One turning vector, and how many ticks it has turned:
The counts run from 0 to 338.
[-11  -8   1 -12  -6  13   7   2   6  -8  -8  12  -7  -9 -16  -9 -12   7
  -5   4 -27  16   7 -14   9   9  23 -11   5  -7  14  -8  -1  10   6   8
  -7  -8 -11  14 -19  -4   6  12  17  -2  -5   3 -14  -2  -6   0  -7  -5
   0   8   3  -4  16  -1  -3  11  -1  -6  -7  12   4   9   7  13  -1  -5
  10   9  15  -5 -11   4  12   2   1] : 263
[ -9 -13   0  -9  -3   8   9  -1   2  -4 -13  13   2   1 -19  -2  -9  10
  -7  -3 -19  21  -1 -16  10  15  16 -14  -3  -2  11  -6  -4  13  -1  -3
  -3 -12 -12   9 -20 -13  11   6  17  -2  -7   0  -8 -15  -3   0  -5 -14
   1   4  -3  -8  26   2  -2   1   3 -12   5  10   2   3   1   9   0  -1
   2   7  14   2  -5  -1  10 -15   0] : 108
[-17  -5   5 -12  -3   9  13   0 -10  -2  -3  -1  -5   1 -22  -7 -13  -6
   4   4  -9  23   5 -11   6  12  28  -9 -10   8  13  -4   8   6   9   3
 -10 -12  -4  15 -17  -8   0  16  11  -6   8   9 -10  -6   2  -2  -6  -3
   1   6  -6   0  11  -6  -2   0  -1  -4   3  10  13   5  11  14  -8   4
  16   8   7   0  -3   6  10   7   1] : 317
[-12  -1  -6  -1   8   8  -4  -5  -9   9  -5  18  -2  -3  -4 -16   3  -1
   3  -9 -17  21  -2  -1   5  20   8 -16  -5   3  21  -7   3  11   3  -7
 -13 -12  -4   2 -14   2   4  12   6   0   8 -10  -5 -12 -16   7   4  -4
  -1  22   4  -8  21  -9  -5   2  -2  -5   3   7  -7  -1  21   5 -10   1
   5   4   9 -11  -3  -3   6  -7   5] : 60
[-17  -9  -1 -12  -2   9  17  -5 -17   5   0   1   8  -1 -14 -13 -12 -15
   8   3  -1  27   3  -3   6  23  24  -6 -11   6  12 -10  -2  19   6  -5
  -7  -8 -11  11  -9   2   3  16   3   2   3   1 -11 -12  -8  10   2  -5
   4  13  -6  -1  17  -9  -3   4   0 -13   2   6  12   5   3   9  -5   8
   9   5   0 -10   9  10   4  -4   2] : 42
[-10  -5  -1  -8   5  19   6  -3  -3   9  -4   1   2   9 -12  -7 -14 -14
   6  -3   1  25  -9   2   3  10   9 -16 -12   9  19 -12   7   4   1 -11
  -9 -12 -12   6 -16  -8  11  16   6   2   1   1  -9 -21  -8   0   3  -7
  14   9  -2 -11  18  -5   0   5  -7  -4   5   5  -1  -5  10   5   0   6
  -1  -2  -2 -14   7  11  -3 -17  11] : 236
[ -6  -8  -2  -5  -2  30   7   3   5   9  -2   1  -5  -8  -1  -8 -15  -5
   3  -2  -7  10   0  -1  19   5  15 -17   0   8  19 -11   8  -2  -4   1
  -8 -12 -13  15 -13  -8  15  12   1   3   4   5  -6  -3  -6   9   4  -6
  -3   7   4 -22   9   3  -4  22  -7   5   2   5  -1   6  19   1  -4  -2
   8 -16  11 -21   5   6   2 -14   5] : 136
[ -2  -8   5  -4   0   7   5   3 -10  -4 -12  -4  -3  -8 -19   3 -12   5
  -2  -4 -14  22  -4  -7  17  17  19 -17 -10   9  13  -2  -1   8   4  -2
  -7 -16  -9   6 -21 -14   8   4  10  -3  10  11   1  -2  -4  -1  -1 -11
  -7  10  -3 -13  22   3   0  14  -2   0  14   8   6  -3  17   6  -7   2
  10  -1  19  -2  -3   0   5  -6  -1] : 54
[-16  -1   0  -9  -9   8   8 -10   1  14  -2  -3   2  -6 -13 -23 -16  -6
   9   3 -11  14   3   2  19  10  20  -8  -6   4  13  -4   1   2 -13  -8
  -7  -6 -11   6  -7  -5   9   8   0   5  -2   0  -9  -9 -11  15   1 -12
   7   3   6  -6  24  -9   0  19 -11  -4   4   2   1  11   7   5   4   7
  12  -4   7  -8  -2  11   9 -16  -6] : 187
[-21 -16  -8 -11  -1  18   7  -2   0   8   3  24  -6   7  -3 -16  -9  -8
   6   2  -4  16  -9  -5   3  17  13 -16   0 -11  22  -7   4  10   3  -5
  -6   2  -7  21 -12   5   5  13   6  -3  -2  -2 -12 -20 -10   6   0  -5
   4  18   2  -7  15  -3  -6   4  -3  -9  -2   9  -1   7  -1  -1   1   0
   2  10   3 -14   6   8   3  -4  11] : 305
[ -7 -18  -1 -16   4  21  11   5  -5   0  -6  10  -8  -2 -10  -5 -13 -11
   0   2  -7  17  -6  -6   8  24  11 -11  -8  -3  14  -9   8  14  10  -3
 -12  -2 -14  14 -26  -7  -4  12  10  -6  18   9   1 -12   5  -2   2  -7
   0  13  -1 -17  16   4  -6   6  -1  -1  13   3   7   7   7   7  -3   3
  10   1   5  -8   4   6  -4   5   7] : 92
[ -5 -10  -5 -12  -9  17  24  -1   4   3   0  14  -2  -7  -6   1 -17  -6
  -1   0 -14  21   8  -7  18   7  23 -11  -4   7  16 -10   7   3  -5  -3
 -11  -5   1   8 -12 -11  11  13   3  -2   1  11  -7  -7   1  15  -7  -6
   1   2   4  -7  14   4   9   7  -1  -4  11  16   6  11  -1   2  -2   1
  15   5  -5  -5   1  10  11  -3   3] : 87
[ -7 -11  -4 -14   2  17  11  -4 -12   5   5   5  -4  -5  -3 -17 -12 -12
   6  -2  -5  19   7   6  10  21  26  -2   2   6  19 -11   5  12   6  -7
 -13 -12  -2   5 -11   5   4  11   3   2   9   6  -2   0 -14  16  10   2
  -2  17   7  -5   9  -3  -6  13  -5  -9   0   7   0   7   8   5  -7   2
  15  -2   1 -17  -1   8   3   6  -2] : 204
[ -8  -3   2  -6  -3   8   1  -1   5   5 -10  22  -3  -1  -7  -9  -4   0
  -8  -7 -21  13   3  -4  10   0   8 -14  14   1  22  -8  12   1  -4  -5
  -9  -3  -1  14 -16  -2  14  10  10   3 -10  -5  -8  -7  -7   4   8  -9
  -2  15  15  -7  22   3  -2  11   3  -8   5  15  -8  12  13   5  -6   0
   3  -1  14  -6 -12   2   9  -5   9] : 68
[ -6  -6   0  -8  -1  15   9   1  10   8  -1  20 -15 -10  -7 -11 -13   5
  -5  -2 -21   7   3  -7  18   5  16 -15  10  -1  20  -7  10  -2  -4   5
 -13   0  -5   9 -11 -13   4  10  12  -5   6   6 -10  -2   1   9   0  -4
  -1   9   6 -12  18   7   1  17  -4   4   8  10  -3  17  10   5   1  -8
  19   0  11 -11 -13   9   9   3   1] : 139
[-12  -7  -2  -6  -8  14  11  -1   4  -3   0   4  -2   1  -6 -18  -9  -7
   3   6  -5  14   7   1  16  17  25  -8   4   3  14 -12  -2  16  -3  -1
  -8  -4 -15  11  -8  -3   6  18  -1   6   1  -1 -14  -6  -9  19   9  -4
  -3  12  11 -12  19   3  -7   7   3  -6  10  -2   4   5   7   7  -9   2
  14 -11   7  -7   5   1  13 -18  -8] : 258
[ -9 -12  -7  -6   8  10  15  -1  -2   1  -6  -3   9   3 -15  -5 -14  -6
   1  -5  -2  22   0  -9  16  10  20 -14   5  13   7 -19  -1  21   7  -4
  -3 -16  -9   7  -9  -7  18  11  14   1   8  -1   0 -12 -14   8  -1 -11
   9  10  -2 -19  12   6  -1   7   0  -3   8   5   1  -2  11   8  -7   0
   8  -4   7 -12   6  11   1 -14   0] : 45
[-17  -3  -1 -11 -13  20   3  -7   1   4   2   5  -9  -7 -15 -23 -25  -6
   7  -3  -5  12   0  -1   6   5  22 -12  -6   0   7  -2  -1   0   1   2
  -3  11  -5  16 -10  -9  11  15   6  -5   2   4 -10  -9  -6  11   4  -6
   3   6   1 -17  18  -1   3  11  -6   6  10  11  15  19  -1   5   4   3
  12   3  15 -13  -9  10   5  -5   4] : 32
[-10  -8  -1 -12  -5  12   8 -10  -3  14  -3  16  -1   2 -14  -9 -11  -7
   3   1 -19  24  -1  -2   2  19  12  -7 -14   2  23  -3  10   4  -7 -14
 -12  -8  -6   2 -16  -8   2   9  10  -3  -7   7 -11 -14  -7   7  -3 -11
  13   7   2   4  27 -12   0   1  -6 -13  -1  16  -6   8  -1   6   1   9
   6  13  -3  -2  -3   8  10  -4   6] : 233
[ -6 -12   6 -10  -6   9   4   0  -5  14   7   8  -5   8  -9  -5 -11  -9
  -1   2  -9  17  -8   4  15  13  14 -11  -5   2  31   0   4   2  -5  -7
 -10  -2 -11  10 -15  -7   8   1   6   2  -7  15  -8 -17  -6   4   3 -16
  -1  16   0 -11  26   5  -5  20  -8  -8  10   6 -11  -1  11 -10   7   4
   2  -4   3 -12   9  14  -2 -13   7] : 75
[ -4   2   1  -5   6  22   6  -3   7   5 -17  10  -3 -13  -7  -6 -12  -3
   6  -2 -23  16   5 -10   7   7  16 -12  -1   6  18 -11  13   3  -4  -7
 -19 -15  -5   8 -17  -4   5  18   8   1  -1   1  -6  -6 -13   7  -3  -2
  10   7   9  -3  14 -10  -3  -5  -1  -1  -3  11   9  -2  13  24  -7   5
   9   2   7  -8  -7  -7  12  -2   8] : 172
[ -5 -10  -1 -10   0  16   9   7   9   5  -5  17  -8  -4  -6 -14 -10   0
 -10   3 -15   3   4  -4  20   6  19 -12   7  -1  19  -9   6   1  -9  -3
 -14  -3  -7  11 -20 -14   5   8  11   0   8   6  -5  -3  -1   9   2  -8
  -8  11   9 -16  17   4  -4  20  -6   5  11   6   0  11  13   1   0  -7
  14  -9   9 -11  -7   9   6  -3   0] : 138
[  4  -8  -3  -1   3  17   3  -2   4   6  -2   7  -2  -5  -3  -3 -10   0
  -9  -3 -20  11  -1  -4  14  17  20 -12   4  -6  22 -17  -8  15  -2 -13
 -11 -12 -14   2 -12  -2  13   4   8   6 -13   4 -10  -6 -21  11   3 -12
   3  18   5 -15  20   6  -9  11   0  -4   5   7  -4  -5   4   1  -1   2
   2  -2   5 -14   6  -4   3 -17   3] : 220
[-15  -9  -3 -17  -2  24   0   0   4   3  -4  12  -5   2  -9 -25 -16 -11
  -2   4  -4   7  -5   0   5  13  19  -9   9  -6  19  -5   9   8  -1 -12
  -9   3 -11  15 -20  -4   5  14  10  -2   4  -1  -9 -11  -9   8  10  -3
   4  12   8 -14  19  -2 -10  16  -2   1   9   4   5  13   1   7   5  -4
   9  -2   9 -11 -10  12  -1  -3   1] : 30
[ -7  -6   1  -1  -3  28   6   0   7  13   0  17 -13  -2  -6  -2 -10   0
   4   1 -18  19   4  -2   7  13   9 -17  -9   2  24  -6  12  -7  -1  -4
 -18  -8  -7   4 -14 -10  -4  19   2  -1   1  13 -17 -14  -4   5  -1   0
   6   9   4  -1  12   2   0  -4  -5  -5   0   8   1   2  17  10  -1   7
  10   6  -1  -7  -2  -6  11  -3  11] : 19
[ -6 -10   1  -3   3   8   0  -3   4   6  -6  12  -7  -1 -15  -9  -9   8
   7   3 -25  20   2 -12   3  15  16 -15  -2  -9  13 -12  -8  16   6  -1
  -6  -6 -11   5 -18  -1   1  13  17  -3 -14   5 -13 -14 -14  -5  -4 -13
  12   7  -3   3  18  -3  -7  -5  -2  -9  -2   9  -1   5  10  21   0   9
   4  15   8  -7  -1   1   9  -3   7] : 110
[  2  -7   4  -3  -4   3  13  -7  -7   8   7   0  -5  -4  -8   3 -16  -1
   1  -7 -18  30   3  -1   7  11  18 -14  -8  11  15 -15  -6   9   5   0
 -10  -4  -3   8  -9  -6   8  12   6   1 -10  17 -11  -8  -4   5   3 -18
  10  14  -2  -3  23   5  -1   6  -4  -3  11  18  -8   1   8   3  -5  20
   2   4  -1 -11   5   9   9 -10  11] : 3
[ -6 -10   5 -10   5  14   3   4  -7   8  -6   9  -4  12 -12 -12 -12  -4
  -2 -11  -9  17   3   4   0   7  20 -11   2  10  29   5  16   1   5 -16
  -9 -16   2   5 -20  -7   6  14  13   2   0   7  -7  -7 -15   4  12  -6
   0  10  15   0  14  -3  -2   9  -6  -9  -1  12  -2   5  14  12  -2   5
   5  -1   3  -7 -17  11  11  -2   2] : 121
[-13 -11   4  -5  -7   1   2   0 -14   1   4   6  -8   9 -16 -13  -7  -2
  -2  -1  -8  19  -6   2   6  20  22 -14   1   1  20   0  -2  12  10   2
  -6  -2 -12  16 -16   2   3  10  10  -2  -2   9 -12  -3  -7   0  10 -10
 -11  26   2 -10  22   3 -13  13   2  -7   7   5  -1   1  13   2  -3   9
   4   3  16 -11  -1   8   6  -7   5] : 267
[-16  -6 -12  -5  -1  17   6  -3  -6   4   3  22   4  -3  -4 -18  -7 -14
  -5  -1  -6  16   2  -7   6  14  22  -8  10   1  18 -15   5  16  -1  -9
  -9  -2  -8  16  -9  10  11  16  11  -1  -5  -8 -12  -9 -12   7   0  -2
   5  20   1 -11  16  -4  -5   4   4 -10  -5  12   0   8   3   4  -4  -5
   5   5   2 -11   7   5   4  -7   8] : 151
[-12 -12  -1 -15  -3  11  11   1   3  -9 -11  11   1  -8 -14  -9 -14   5
  -5   0 -23  15   7 -14  10  10  21 -10   4  -4   9  -9   1  12  -3   1
  -5  -6 -12  11 -18 -11  12  10  14  -5  -2  -2  -7  -3  -1   3   0  -8
  -3   8   5 -10  21  -1  -1  12   4  -6  -1  12   7  11  -1  10  -4  -9
   5   1  14  -5 -12   4  10  -6  -3] : 262
[-10 -18  -2  -6  -3   9  19   2  -3  11   1  16  -6  -1  -9  -6  -5  -3
   7   3  -7  11   0 -10  22  17  26 -14  -9  -3  26  -1   1   8  -3  -5
  -7 -16  -1  10  -4  -8  -2   7   1   4  13   9 -11 -14  -5  24  -7  -4
 -10  10   6  -3  17   2   5   6  -5  -7   6   4   3   2  13  -4  -4   5
  17  -1   1  -7   7   2   9  -6  -3] : 250
[ -8  -8  -1  -2   5   7   0  -5  -8  11  -4  19  -3  -1  -7 -14   4   2
   1  -7 -18  20   0  -1   9  25  13 -10  -4   0  28  -3   1  14  -1 -12
 -16 -16  -4  -3 -13   2   1  12   7  -4   3  -3  -3  -9 -17  11   5  -5
  -3  19   5  -6  23  -9  -2   3   3  -9   0   9  -3   2  16   4  -7   3
   7   4   6  -8  -4  -2   9 -10  -1] : 59
[ -4  -3   2   3 -10  18   2   0  -6  12   3   1  -3   9 -12  -1 -16  -7
  -3  -4 -15  10  -7  -2   9   6  23 -14  -6   7  24   4   6  -5  -8 -11
 -11 -10  -5  13 -14 -14  13   8  11  -2 -12  13 -11  -9 -13  -3   8 -11
  -1  12  -2 -14  20   5  -3  11  -2  -3  11   9   5  -5  11   4   3   7
   2  -2  14  -1   2   3   7 -23   3] : 228
[ -2  -5  -1  -2  -4  14   8  -3   5  10   0   3  -5   1 -11  -7 -13   1
   4  -7 -15  15   2  -8   7   0  22 -21   7   5  23  -6   7   4  -1  -7
  -5 -17   2   5  -5  -9  10   8  17   3 -12   9 -10  -5 -25   6   2 -13
  12   7   9   0   6  -2   0  12 -13  -6  -6  14  -1   0  17  16   3   4
   6   4   8 -16 -10  10  10  -9   3] : 119
[-17 -12  -3  -6  -7  16   1  -1 -11   5  10   9  -7  -1 -12 -10 -10  -1
  -6   3  -3  18  -6  -1  12  23  16 -11 -11   4  15  -6  -3   1  -5   0
  -9  -6 -16   6 -15 -13   8  14   8  -8   5   5  -9 -14   4  -3   0  -6
  -4  11 -11 -22  21   8  -6  11   1  -6   7  -1   4   7  10 -10   2  -3
   7  -1  12  -6   6   5  -3 -14   0] : 145
[-10  -8   0  -8  -3   7   7 -10  -3  12  -2  16  -3   2 -17  -4 -10   3
   3  -9 -18  25  -4  -7   4  12  12 -11 -11   1  18  -4   4   3  -6 -15
  -8  -7  -1   1 -12 -15   6   6  11  -6  -3   5  -6 -20  -9   4  -5 -12
  12   7  -1   0  27  -1   2   0  -4  -8   2  20  -7   9   0   0   4  12
   9  18  -2  -5  -9  11   9  -6   6] : 232
[ -5  -4   2  -4   0   8   9  -3   3  11  -3   3   1   0 -17  -9 -15  -2
   5   2 -23  13   1 -13  10  -1  24 -14   7   4  19  -9   3   6  -7  -5
 -10 -18  -3  10  -7  -3   9   3  21   5  -9   1  -8  -3 -20   8  -5 -11
  11   3   3   3  11  -9  -3  19  -9  -3  -4  15   0   0  12  17   0   5
  10   2   9 -10  -8  13   8  -5   6] : 118
[-11 -14  -7 -13  -3  15  12   4  -3   7   6  16  -4  15 -16  -4 -11   4
  -6  -4  -4  17  -2 -10   8  12  24 -16   0   2  23  -3   2   6   3  -8
  -1 -11  -2  11 -10 -19   6   9  20  -6   4   5 -13 -19  -5  -1  -3  -8
  -4   7  -4 -14  12   8  -3   4  -4 -11  -1   5   2   5   5   0   4  -5
   6   5  11  -7  -2  10   4 -12  -4] : 37
[ -5 -18   2  -5 -14  22   3   0  -4  -1   0   4  -8  -1 -12  -3 -10   8
   3   0 -14  21  10  -4   3  18  24  -9  -3  -7  14  -2  -5   7   8  -2
  -1  -9 -10  10 -16  -4   5  15  10  -3  -7  16 -18  -9  -9  -1   7  -7
  -2  18   2  -9  11   2  -9   5  -3 -12  -3   9   4  10   5  13  -2   6
   6   7  18 -17  -6   0  10  -5  -2] : 265
